A state moves one step at a time under one of 8 hidden systems, and each row is a state written as 20 numbers. Each run below is a few steps of one system.
mir, path 1 (8 x 20):
[[ 26  -8   3  42 -13  -1 -21 -19  37  12 -13  -5  45  -3  22  50 -21 -17
    2  18]
 [ 33  -4 -27 -14  -8 -12 -31  23  -7   0 -13 -24 -14 -24   7  -1  -4 -46
  -38 -51]
 [-32  19  27  24   8  -2  14  29   2  10  13 -12  10 -14  30 -22 -54  25
  -22 -36]
 [ 30 -46   0  39  12  25  25  20  -1  30  10 -39   6   3   8  44  -7   6
    1  19]
 [ 43  11 -41  16 -22  11 -31 -32 -13  15 -11   6  14 -34  15  -2 -45 -28
    1 -13]
 [ 23  19  20   1   2 -25 -20  36  46  14  14 -22 -11   6  47 -23  -9 -14
  -35 -19]
 [-14 -28 -22  18  21  44  35  36 -21  44   0 -18 -11 -15   8 -15  -8  19
  -21 -30]
 [  9  -4  -8  51 -16  17  -7 -30  30  34  -5   3  46  -8  21  30 -31  17
    5  19]]
nis, path 2, 8 rows:
[[-21 -22  14  39   1   1  14  17   9  22   2 -62  16 -12  16  28 -16  29
  -21 -20]
 [ 53 -35 -27  14  16  35  17  27 -32  20   7   1 -12  -5  -3  17 -26 -28
    4   5]
 [  5  32   8  29   2  17   1  -8   3  25  -4 -18   6 -28  55 -36 -49   6
    7  -8]
 [ 33 -20 -20 -10  -4 -10  -5  45  17  33  28 -28 -31   7   7 -16  -2   3
  -50 -29]
 [-22  -1 -16  20  16  37  22  24  -3  31   1  56  24  -5   1 -12 -38  13
  -14 -21]
 [ 25 -13 -13  28  -9  13  -7  -8  57  56  -2 -18  14   8  37   9  15  13
  -10  21]
 [ 32   5 -34  -5  -7   1 -34  13   8   5 -14  37  15 -18   4   2 -20 -54
  -27 -37]
 [-47   0  16  34   1   0  -2  12  29  16 -21 -25  42 -18  22  19 -11  16
  -29 -38]]
Nuba, path 3:
[[  0  39  18 -23   0 -22 -11  15  38  -2  22  54  -8  26  17 -44  -6   0
  -10   6]
 [-20   9 -24 -32   5  16  -8 -11  11  12 -40   4 -16 -12   7 -38  66 -15
   -3 -16]
 [-31  16 -21   7 -31  -3 -18 -60  25   8 -11  33  36  -4 -15   7   6  29
   10  11]
 [ 10   0   9   3   7  -8 -26   9  34 -20 -31  39  37   9   2  38  20 -55
   -3   1]
 [-35  19  17 -12 -15 -33 -28 -20 -15 -45 -27 -40   9 -26  -5  11   6 -13
   -4 -36]
 [-60 -13  31   0  16  -9  26  19  -5 -29   5  28  22  21 -37  29   9  25
    2  -1]
 [ 12  -8  21  -4  20  13  16 -12 -41 -38 -21 -11  -9  -3  -8  18  22 -31
   52  35]
 [  9  36  36 -18 -11 -41  -5  -9  -8 -41  39   8 -21  18  -3 -24 -33  15
   17  24]]
Duli, path 4:
[[ 35 -29 -56  17 -17  27   2 -14   6  54  17  12   3   2  -9  10 -14  20
  -10  12]
 [  7  15   0  38 -21  -3 -22 -17  49  32   4   8  39  -5  35   7 -40  13
  -14   2]
 [ 23 -13 -46  -6 -28 -14 -41 -13  40  21 -10  10  16   0 -10  24  21 -20
  -35 -16]
 [-29   1 -29  23 -14   5 -16  -8  -5  12 -14   5  38 -34  -7  16 -40   4
  -32 -54]
 [ 14 -26   2  27  -7 -11 -22   1  11  -7 -25 -43  29 -13   6  62   5 -31
  -12 -12]
 [ 39  -9 -29   7  -9   0 -17   1 -41 -18   5  14   9 -22 -22  26 -52 -38
   -5 -23]
 [ 33  -1  15  19   7 -13  -9  40   0   3  10 -43  -5 -15  36   4 -39 -24
  -28 -30]
 [ 58 -45 -38  10   2  21  10  20 -17  34  22 -21 -22   1 -10  20 -10  -5
  -14   6]]
Duli, path 5, 8 rows:
[[ 42 -34 -26   6   2  19  10  -4 -25  -2  10  35   6  14 -35  39 -12 -17
   21  33]
 [ 19  46  19   8  -6 -13 -19  -1  13  -1   8  -2   0 -16  49 -41 -53 -14
   -1 -11]
 [ 21 -36 -25 -19  -9 -14  -4  27  24  25  21 -24 -28  22 -17  10  40   9
  -40  -8]
 [-24  -4 -23  37   8  48  23 -11 -16  35 -10  27  31 -21   6  -5 -37  24
    9  -5]
 [ 28   8  18  14 -25 -32 -33 -32  46  -5  -1 -33  16   7  23  29  12  -7
    8  31]
 [  5   2 -40 -24 -10  -6 -19  12  -7  -5   9  66   5   3 -36  -4 -16 -20
  -28 -30]
 [-31   7  10  22   5   8  -1   9   8  16 -28 -57  11 -33  39  -9  -2   6
  -20 -42]
 [ 23 -46 -17   8  -9  -3   3 -12 -17  -9   8 -11   8  12 -44  65  13  -1
    8  25]]
fof, path 6:
[[-26 -29 -40   9  -9  22   2  -6  17  45 -24 -24  11 -12  -5  13  41  23
  -29 -27]
 [  9  -2  24  47   3   5  -3  -5  21  -3  -4  15  49   1  19  47 -41 -10
   16  19]
 [ 24  28   7 -22   5 -12 -27   3 -12 -30 -30 -19 -18 -25  25 -22   9 -62
    4 -23]
 [-32 -12  -5  -3  -6 -14   3  39  -1  13  24 -14  -5  -2 -14  -5 -19  29
  -55 -55]
 [  6 -38  19  31  32  38  40  29   2  23  -8 -20   3   9  17  31  19   2
   17  30]
 [ 23   9 -27  16 -22   7 -21 -50 -35  -8 -23 -33   8 -43   5   8 -29 -19
   22  -6]
 [ 37  19  15  -8  -1 -27 -10  39   6  -3  45  11 -21  13  15 -26 -53  -8
  -24 -11]
 [  1 -24 -29 -11  15  32  19  24  10  45 -15 -17 -29   2  12 -25  54   3
  -19  -9]]
mir, path 7:
[[ 69 -19   1  -6  -5 -14   1   1 -15  -3  37 -34 -39  18  -3   9  -6  -5
   15  41]
 [ 29  32 -18 -17   4  20   2  -8 -24  11  10  32 -28 -12  19 -63 -28 -10
   18   6]
 [  6   8  14  -2   2   4  11   0  47  38  12 -15 -21  24  35 -35  32  33
    3  33]
 [ -5 -22 -53  -9   3  42  14  -1   4  43 -14  40  -2   4 -18 -11  35   9
   -7  -1]
 [-36  24   4   8 -11  -3 -24 -35  50   6 -36  24  43  -5  18   6  28   0
    1  -2]
 [-27 -29 -10 -20  -1 -20 -12  26  13 -10 -14  -6   4   6 -33  31  46 -12
  -41 -41]
 [-62   9  22  15   8   0   8  -2 -29 -35 -20  15  36 -21 -18  20 -28   2
    4 -31]
 [ 15 -21  32  11  -7 -33  -4   1 -10 -38  16 -46   5  11 -18  56  -6  -3
    6  18]]
Fimum, path 8, 8 rows:
[[-59  -8  37  19  17   8  40  14   9   8  12 -12   9  16   0   5   8  56
    5   9]
 [ 22 -22 -33 -17  -1  22   1 -29 -14  -1 -17  24  -8  10 -29  16  49 -17
   29  37]
 [ -9  57  17  -8 -15 -21 -31 -28  27 -16  -6  30  15  -9  29 -39 -24  -9
    7  -5]
 [-23 -19  25 -25  19 -23  10  60   9 -20  10   1 -14  24 -20  11  29  -7
  -36 -28]
 [-38  -6 -15   6  13  39  29 -22 -61  -9 -26   6   5 -30 -20  -5  -6   8
   31  -8]
 [ 19  13  39   9 -13 -30 -15 -30  19 -34  10  -1  16  19   2  33  -5  -4
   32  49]
 [ 38  14 -19 -44   0 -16 -17  23 -19 -14  15  17 -41  -1  -5 -39  -5 -36
  -17 -21]
 [-56  12  34  11  11  -3  29  14 -11   1  14 -31  -6  -7  12 -25 -16  51
   -3 -17]]
Vezo, path 9, 8 rows:
[[-53  18  54  -4   6 -26  10  -3  25 -30   6   8  14  24  -3   5  20  30
   14  21]
 [-50  -5   5 -18   0  -8   6 -18 -48 -48 -17   3   6 -14 -50  19  11   3
   14 -17]
 [-41  29  53  20  10  -7  17 -11 -11 -30   5   3  20  -2  11  -2 -38  26
   32  13]
 [-25   2  39 -32  10 -34   6  20 -31 -60   7 -15 -20   9 -28   7  15 -10
    4 -13]
 [-45  26  15  -2  12  12  27  -4 -48 -20   4   9  -7 -17  -4 -38 -37  26
   20 -16]
 [-10  12  47 -24   8 -27  16   9  -8 -36  31  -9 -32  30  -9 -15  13  24
   23  34]
 [-26  23  -9 -36  -3  -2   2 -22 -50 -38  -2  35 -16 -11 -34 -33  -5  -2
   20 -11]
 [-43  35  40  -7  -2 -20  10 -12  20 -15  22  25   3  22   4 -30  -4  45
   15  21]]
bibaf, path 10, 8 rows:
[[-34  -2  18 -35  -7 -40 -12   8  23 -35   3  17   0  29 -37  16  48   4
  -15  -4]
 [-35  21  18 -17  22  21  21 -20 -31 -28 -27  24  -8  -7   0 -30  25  -5
   49  17]
 [-33  21  34 -17 -23 -53 -19 -27  17 -39   9 -25   2  11 -13   7  17  22
    2   6]
 [-16  13   6 -40  17   2   0   5  -4 -33 -19  58  -6  16 -18 -18  42 -31
   18   9]
 [-59  36  40  -6   0 -15   7 -24  -4 -25  -8 -23  -2  -8  11 -29   6  34
   18  -4]
 [-19  -4  -4 -39 -12 -28 -17 -14  12 -30  -4  24  -5  23 -43  16  57  -5
   -2   9]
 [-35  40  30  -9  16  10   8 -25 -17 -33 -28  27   6 -11  15 -32   5 -10
   45  13]
 [-41  13  25 -28 -15 -50 -20  -6  17 -38   2 -19  -3  10 -21   5  32  14
  -17 -17]]
Fimum, path 11, 8 rows:
[[ 19  38 -31 -27 -26  -9 -28 -34  -2   0  10  37 -17  -9   1 -51 -20  -5
    2  -4]
 [-35   8  50  -5  23 -15  18  49  37  -1  14  -3  -5  27  22 -18  16  21
  -21  -8]
 [-29 -31 -37 -18   7  29  20 -13 -39   2 -23   7  -9  -7 -45   8  46  10
    9  -6]
 [-12  34  28  18  -6  -1  -7 -43  16 -18  -9  37  36   2  15   3 -22   1
   41  36]
 [ 23   2  11 -42   3 -36 -27  31  14 -33   2   2 -23  17  -5   1  32 -46
  -20 -15]
 [-51  15   2  -3  10   9  20   9 -46 -11   0   5  -2 -25 -11 -30 -35  21
   -6 -44]
 [ -3 -26  39  16  13   0  26   0  -7 -22   7 -22   5  23 -13  46  18  14
   34  50]
 [ 48  18 -36 -30 -20  -3 -25 -38 -26 -12   2  18 -28 -10 -11 -29  -4 -26
   20  14]]
Nuba, path 12 (8 x 20):
[[ 37 -13  -4 -19   6  -5   0   8 -12 -27  19  55  -7  29 -35  20   0 -27
   18  35]
 [  4  48  31  -8   7  -7 -12  -6  -8 -24 -17 -18 -14 -22  45 -46 -14 -25
   21  -7]
 [-34  -2   0 -34 -10 -23   5   9  26   5  25  13 -21  31 -26 -20  42  42
  -23  -1]
 [ -7   3 -29   0  15  49   9 -23 -23   9 -41  47  12 -17  -3 -11  16 -22
   35  11]
 [ 18  23  21   7 -30 -36 -35 -37  50  -9   6 -15  15  12  21  13   5   3
    8  33]
 [-15   7 -12 -34   4 -17 -21  30  -3 -26 -10  42   4  -3 -22  -4   6 -39
  -33 -51]
 [-64   8  23  18   9  17  16 -22  -2  -4 -39 -31  19 -19  17  -1  27  23
   21  -5]
 [ 11 -26  -4  -7 -13 -20  -2 -15  -4 -25  20  26   8  30 -52  50  13   4
   13  37]]
Vezo, path 13:
[[-14 -36  13  20  27  29  48  32 -25  21   6 -49 -19   0   4   7   9  30
    3   2]
 [ 59  -1  -1  -1   0   6   3 -21 -45 -17   7 -30 -31 -12   5  -3 -19 -23
   41  33]
 [ 34  35   2 -19 -11 -29 -27  14   9 -11  28  29 -14   3  15 -37 -48 -20
  -17 -15]
 [-25  -2 -11 -29  15   8  16  39  23  27   7  26 -24  20  -1 -40  39  16
  -31 -20]
 [ -6 -17 -32  -1 -12  29  16 -46  -5  31  -7  -8 -12   1 -15  -9  40  38
   26  36]
 [ 31   9  -5   4 -25 -17 -29 -46  17 -18   3  33  26  10 -11  32 -13 -14
   26  41]
 [-32  18   5  -5  -4 -23 -33  12  35 -16 -25  35  38  -7   3  12   2 -29
  -32 -44]
 [-56 -28   6  25  10  15  27  19   7  22 -14 -32  20  -6  -2  24  19  36
  -21 -25]]
fof, path 14:
[[ 33 -39 -39  17   8  42  16  -1 -39  14  -8  15   6  -8 -21  32  -8 -19
   17  13]
 [ 15  45  12  13 -13  -2 -10 -31   4   8   7 -17  -5 -20  46 -44 -45  13
   20  12]
 [ 52 -18 -27 -27 -13 -24 -22  27  23  11  24   3 -28  22 -11   3  19 -21
  -37  -7]
 [-37   2 -18  21  14  46  18   6  21  48 -21  36  25  -8  20 -22   5  20
   -9 -14]
 [ 19  -3  20  22 -21 -25 -27 -27  43  -6 -11 -35  26   6  18  47  14 -10
    6  26]
 [ -1  13  -9 -13  10   4 -17  22 -23 -27 -23  47  14 -20  -5  -3 -22 -56
  -10 -43]
 [-40  11  40   0   9 -20  11  27  20   1   6 -51 -11   1  29 -20  11  30
  -24 -23]
 [ 13 -55 -18  14  11  19  16  18 -29  -1  -8 -15   6  -1 -35  61  14 -14
   -2   0]]
nis, path 15 (8 x 20):
[[ 26 -34 -44  20 -16  23  -7 -32  12  42 -21 -35   8 -13   1  30  31   4
    2  14]
 [ 34  20   9  12  -3 -15 -27   7  -6 -27   1  25  23 -15  12  15 -60 -48
   -1 -14]
 [-36  -7  16   9  17   8  13  27   1  12 -26 -61  -5 -22  27  -8  25   4
  -20 -38]
 [ 28 -38 -35  15 -10  12  12   4 -38  16  31   1  -4  -2 -36  27 -41  16
  -10  -2]
 [ 16  18  36  29  29  25  19  18  12  12  -4   7   7   0  57 -20 -26 -13
   25  24]
 [ 27  -1 -47 -18 -21   0 -18  -8   1  34   3 -37 -35 -19  11 -36  11   2
  -29 -27]
 [-17   6  13  11   6 -10   6  40  13   1  32  51  23  15  -8   5 -53  12
  -28 -24]
 [ -9 -24 -13  17  17  42  22   7  32  49 -29  -7   7   4  24   2  51   8
    0  13]]
bibaf, path 16:
[[-50 -14   6  36   2  16  18  -7  -5   5  -8  15  50  -8 -18  41 -24  31
   -2 -10]
 [ 19 -35   3   5   7   2  -2   4 -27 -24 -29 -43   2 -13 -11  51  27 -41
   12   2]
 [ 19   8  24   4   9 -14   8  16 -40 -38  31  19  -4   2 -11   8 -67 -10
   15   5]
 [  2 -21  41   3  29  -6  28  59  26   6  21 -19 -15  34  16   9  23   7
  -13  14]
 [ 32  -8 -21 -22  -1  15  20 -11 -38  13  26 -18 -53   6  -8 -39   8  22
   21  29]
 [ 26  20  10  12 -22 -17 -16 -26  57  23  24  14   9  24  29  -9 -11  22
    6  42]
 [ 19  17 -28 -27  -1   5 -23  10  20  21 -21   4 -23 -13  26 -46  29 -33
  -24 -29]
 [-44  15 -29  10 -20  11   1 -24   0  29   3  23  21 -17  -9 -22 -28  46
  -18 -29]]

Name the system that made each run.
path 17, 2 rows:
[[ -9  -8 -17   5 -18  -5 -21 -16  59  37 -19 -24  13   2  17   7  50  10
  -25  -6]
 [  5  12 -51 -10 -15  23 -20 -36 -33   1 -28  32   9 -35 -11 -19 -15 -25
    7 -24]]
 => bibaf
path 18, 2 rows:
[[ 33   8  20  -4 -16 -46 -31  14  36  -6  18 -49 -12   6  28   3  -2 -14
  -31 -10]
 [ 11 -35 -51  -4   8  32  17  29 -23  30   7  32  -6   0 -32   5  -4  -3
  -26 -24]]
 => Duli
path 19 (2 x 20):
[[-34  45  46  -4   5 -24 -11  -6 -15 -52 -15   3  14 -18  16 -14 -27 -17
   14 -19]
 [  8 -33  20  -9   5 -21  23  29 -22 -13  38 -47 -34  22 -23  20   8  26
   -6  13]]
 => mir
path 20:
[[ -3 -33  43  14  27  -5  23  40   3 -22   6  -3  10  27 -11  53  14  -9
    8  22]
 [ 32  -6  18 -16  16   1  22  12 -51 -26  20 -33 -47   3   0 -18  -4  -8
   30  24]]
 => bibaf
path 21:
[[ 21   9 -44   9 -33   0 -35 -55 -20  -1 -16   4  21 -33 -10  12 -33 -14
    8 -10]
 [-12   4  16  25  11  -5 -16  33  24  -7 -19  26  46  -7  16  30 -27 -33
  -25 -33]]
 => bibaf
path 22:
[[-28  17  -7 -11 -15 -18  -2   4   9  21  25 -26 -22  -7   9 -46 -13  47
  -35 -35]
 [ 27 -50  -7  15  14  19  24  29  19  30  13   8   3  33 -13  42  27   4
   -2  33]]
 => fof
path 23, 2 rows:
[[-23   4   8  17  -1 -15 -20  18  -4 -21 -20  -4  36 -26   1  30 -36 -28
  -27 -53]
 [ -2 -14  30  25   5 -20   4  32 -17 -18   9 -54   8 -11   7  35 -36  -2
  -17 -26]]
 => mir
path 24 (2 x 20):
[[ 52  -3 -28  18   3  42   4 -26 -11  27  -7  17  -3  -8  19  -6 -13 -17
   37  41]
 [ 19  27   9  -4 -31 -43 -26  -9  37   6  45   0  -6  15  14 -21 -36  28
  -21   4]]
 => Duli
path 25 (2 x 20):
[[ -9 -32   3 -19   6 -22  11  46 -16 -20  30   5 -14  23 -47  26   1   5
  -33 -24]
 [-33  -7  15  18  29  46  46  -3 -30  11 -20  -9  -4 -10  10 -15  15  22
   38  20]]
 => fof
path 26:
[[-24  18  -1 -36  -4  -4   2 -32 -39 -27 -16 -22 -35 -13 -13 -39  37   8
   26   2]
 [-19   5  18 -17  -5 -19  13  -1  13 -12  40  48  -6  41 -31  -5   1  40
    8  33]]
 => mir
path 27:
[[ 16   2 -32 -15  -2  27   7 -29   2  18   2  61  -7  16 -15 -21  17   5
   28  40]
 [ -2  43  18 -13 -22 -34 -39 -30  52 -12  -4  18  11   9  25 -20  12  -6
    0  12]]
 => nis
path 28:
[[-49  -4  13  13   0  10  19 -26  34  18  -8   6  20  19  -1   8  40  49
   15  33]
 [ 11   4 -28 -26  -2   7 -20 -15  21  -2 -23  63  12  13 -16   2  42 -36
    6  13]]
 => Fimum
path 29, 2 rows:
[[ 18 -14 -10 -22   3 -12  -2  43  25   6  33  56  -8  37 -21   1   3  -7
  -33  -4]
 [-16   5   2  17  22  45  33  -4  -9  34 -17 -24 -13 -16  39 -41  12  22
   24  13]]
 => bibaf
path 30 (2 x 20):
[[ 70 -16 -39  15 -25   1 -19  -8   2  34  27 -16 -10  -5   7   9 -39  -3
  -15   4]
 [ 35  14 -20   8   7  26  -4  19  30  47   1  26  -2  -4  47 -39 -17 -16
  -13  -3]]
 => fof
path 31, 2 rows:
[[-34  33  34  17   6  -8   4  13  34   7  17  39  26  10  26 -22 -43  26
  -10  -7]
 [ 12 -34 -35 -13   0  15  -1  12  32  41 -10  -9 -14  14  -3   3  65  -1
  -23   3]]
 => nis
path 32, 2 rows:
[[-27   1  59  25  31  -1  25  46   2 -15  -2 -29  12   0  31  11 -18  -1
    0 -10]
 [ 15 -29 -14  -1   5   6   4   6 -47 -16 -20 -61 -19 -28 -10  24  13 -27
    4 -18]]
 => fof
path 33:
[[  5  15   4  31   0   3 -20   9  33   9 -10  43  48  -7  25  19 -44 -25
  -13 -16]
 [ -5 -21 -13  16   2  10 -13  15  27  27 -36 -43  15 -19  23  22  33 -20
  -30 -32]]
 => nis
path 34:
[[ 19 -13   9 -17  12 -21   9  60 -18  -8  37 -16 -34  11 -10  -9 -24  -3
  -34 -29]
 [-17 -11  -5  11  20  42  43  11 -36  32   1 -29 -25 -17  14 -37  -3  32
   11  -5]]
 => Nuba
path 35 (2 x 20):
[[ -8   5  51   3   4 -40  -9  34  16 -23  13 -55  -6   1  23  11  -7  -3
  -23 -21]
 [-11 -37 -31  -7  21  37  35  23 -58   8  -2   1 -18 -10 -36   2   7   4
   -1 -21]]
 => nis
path 36:
[[ 15 -31 -45  11  -8  34  21 -20 -18  51  12 -28 -22  -8  -8  -9   7  41
    3  13]
 [ 54  -8 -23  31  -9  18  -6  -1  19  39  22  26  18   5  21   9 -50  -3
   -4  20]]
 => Nuba
path 37:
[[-31  20  -9  14   0  15   1 -19 -38 -16 -15  38  32 -30  -9  -3 -53  -7
   13 -27]
 [ 16  12  49 -15   5 -37  -2  21  15 -24  26 -44 -32  21  21 -14  12   1
    1  17]]
 => fof
path 38:
[[  9 -22 -38 -23  -8   2   0  15  28  32  23  45 -11  31 -29  -3  29  16
  -28   4]
 [-21  21   0  11   0  12 -12 -22  39   7 -23  67  46   6  11   2   1  -7
   11  13]]
 => nis
path 39 (2 x 20):
[[ 52   2 -12   6  -1  23  11 -26 -19  11  19  16 -19   6   8 -16 -21   3
   43  56]
 [ 32  22  20   2 -13 -33 -28  12  53  12  17 -23  -6   9  46 -18 -11  -8
  -23   0]]
 => bibaf
